k_588: [-0.56,  2.21,  2.84,  4.90,  2.16, -0.06,  3.72, -2.32,  2.54,  0.71,
 -0.53,  1.29,  3.18, -1.71, -2.26, -4.43,  0.07,  0.28,  3.28, -1.29,
 -6.05, -3.90, -0.97,  1.11, -3.12,  0.32,  4.43, -0.01,  0.00,  3.36,
 -9.31,  2.55, -0.94,  1.82, -2.94,  4.04]
k_771: [ 0.29,  3.28,  4.20,  4.62,  5.17, -2.48,  0.25,  0.69,  2.26,  2.52,
  1.75,  0.20,  1.74,  1.63, -1.60, -1.37,  3.01, -0.03,  1.61, -3.32,
 -6.66, -2.00,  1.67,  3.07, -3.60,  2.70,  4.83,  0.36, -5.31,  3.72,
 -6.70,  1.14, -2.49,  0.90, -1.65, -2.29]
k_480: [ 2.21,  2.70,  1.34,  4.22, -2.78,  2.28,  0.10, -1.09,  1.88, -0.86,
 -1.97,  1.24, -3.30,  1.60, -2.89, -1.27, -6.50,  8.36,  1.41,  2.21,
 -2.39, -0.18, -4.95,  3.36,  1.14, -2.75, -1.71,  2.15,  3.63, -1.96,
  3.72,  4.89,  3.31, -0.72, -3.31, -0.98]
k_25: [-0.56,  2.21,  2.84,  4.90,  2.16, -0.06,  3.73, -2.32,  2.54,  0.71,
 -0.53,  1.29,  3.18, -1.71, -2.26, -4.43,  0.07,  0.28,  3.28, -1.29,
 -6.05, -3.90, -0.97,  1.11, -3.12,  0.32,  4.43, -0.01,  0.00,  3.36,
  1.75,  2.55, -0.94,  0.53,  5.33, -3.42]
k_166: [-0.56,  2.21,  2.84,  4.90,  2.16, -0.06, -3.04, -2.32,  2.54,  0.71,
 -0.53,  1.29,  3.18, -1.71, -2.26, -4.43,  0.07,  0.28,  3.28, -1.29,
 -6.05, -3.90, -0.97,  1.11, -3.12,  0.32,  4.43,  2.69,  0.30,  1.95,
  1.17,  1.34, -2.21, -7.13,  2.55, -0.52]
then: [ 1.74,  1.63, -1.60, -1.37,  3.01, -0.03,  1.61] -> [-3.32]
which: [-0.56,  2.21,  2.84,  4.90,  2.16, -0.06,  3.73, -2.32,  2.54,  0.71,
 -0.53,  1.29,  3.18, -1.71, -2.26, -4.43,  0.07,  0.28,  3.28, -1.29,
 -6.05, -3.90, -0.97,  1.11, -3.12,  0.32,  4.43, -0.01,  0.00,  3.36,
  1.75,  2.55, -0.94,  0.53,  5.33, -3.42] -> k_25
then: [2.15, 3.63] -> [-1.96]
which: [-0.56,  2.21,  2.84,  4.90,  2.16, -0.06, -3.04, -2.32,  2.54,  0.71,
 -0.53,  1.29,  3.18, -1.71, -2.26, -4.43,  0.07,  0.28,  3.28, -1.29,
 -6.05, -3.90, -0.97,  1.11, -3.12,  0.32,  4.43,  2.69,  0.30,  1.95,
  1.17,  1.34, -2.21, -7.13,  2.55, -0.52] -> k_166
which: [-0.56,  2.21,  2.84,  4.90,  2.16, -0.06,  3.72, -2.32,  2.54,  0.71,
 -0.53,  1.29,  3.18, -1.71, -2.26, -4.43,  0.07,  0.28,  3.28, -1.29,
 -6.05, -3.90, -0.97,  1.11, -3.12,  0.32,  4.43, -0.01,  0.00,  3.36,
 -9.31,  2.55, -0.94,  1.82, -2.94,  4.04] -> k_588

k_343: [ 0.89, -1.64, -4.80,  2.27, -1.98, -1.46,  2.49, -2.74, -6.17, -1.71,
 -1.11]
k_835: [ 0.89,  5.45, -2.26, -0.15, -3.18,  1.74, -3.90, -3.61,  6.91, -2.77,
 -0.46]
k_578: [ 1.23, -4.29,  4.27, -0.92, -0.90,  0.07,  1.73, -0.03,  4.51, -0.73,
 -4.52]
k_841: [ 1.41,  2.40, -3.09, -2.38, -0.65,  0.19,  5.56,  2.22, -3.20,  3.57,
 -1.83]
k_973: [ 1.41,  2.40, -3.09, -2.38, -0.65,  0.19,  5.56, -2.84, -4.32,  0.21,
  1.72]
k_140: [ 0.99,  0.84,  4.51, -0.73, -0.03,  4.27,  1.73,  0.07, -0.92, -0.90,
  0.89]
k_392: [ 0.89, -1.64, -4.80,  2.27, -1.98, -1.46,  2.49, -2.74, -6.17, -1.71,
 -4.15]
k_836: [ 0.89, -2.26,  5.45,  3.45, -0.91, -1.92, -2.31,  4.30,  4.39, -2.08,
 -0.03]
k_405: [ 1.06,  2.02, -6.96, -1.29,  2.40, -3.05, -4.73,  2.11, -5.22,  2.67,
  4.05]
k_353: [ 0.96, -3.10,  4.33,  1.17, -2.70,  0.38,  0.93, -0.96,  3.30, -2.97,
  4.67]
k_574: [-0.74,  5.42,  2.34, -3.10, -5.10,  3.15, -5.03,  0.72, -6.53, -4.01,
  3.63]
k_579: [-3.36,  3.72, -1.75, -5.64,  0.99,  2.33,  0.62, -5.28,  1.78,  3.95,
  2.14]
then: [ 4.27, -0.92, -0.90,  0.07,  1.73, -0.03,  4.51, -0.73] -> [-4.52]
both k_574 k_353:  -> [-3.10]
which: [ 0.89, -1.64, -4.80,  2.27, -1.98, -1.46,  2.49, -2.74, -6.17, -1.71,
 -1.11] -> k_343
then: [ 1.17, -2.70,  0.38,  0.93, -0.96,  3.30, -2.97] -> [4.67]
then: [ 0.89, -2.26,  5.45] -> [3.45]

k_495: [-0.04,  1.74, -0.74,  1.34,  3.68, -0.12,  2.29,  1.38]
k_954: [-0.41,  3.79, -1.76,  4.15, -1.88, -4.02, -4.17, -4.75]
k_2: [ 1.45,  0.77,  2.95,  7.75,  3.03,  2.26, -1.27,  4.74]
k_70: [ 1.34,  0.31, -0.17, -5.95, -4.75,  6.82, -4.76,  3.04]
both k_495 k_70:  -> [1.34]
both k_70 k_954:  -> [-4.75]

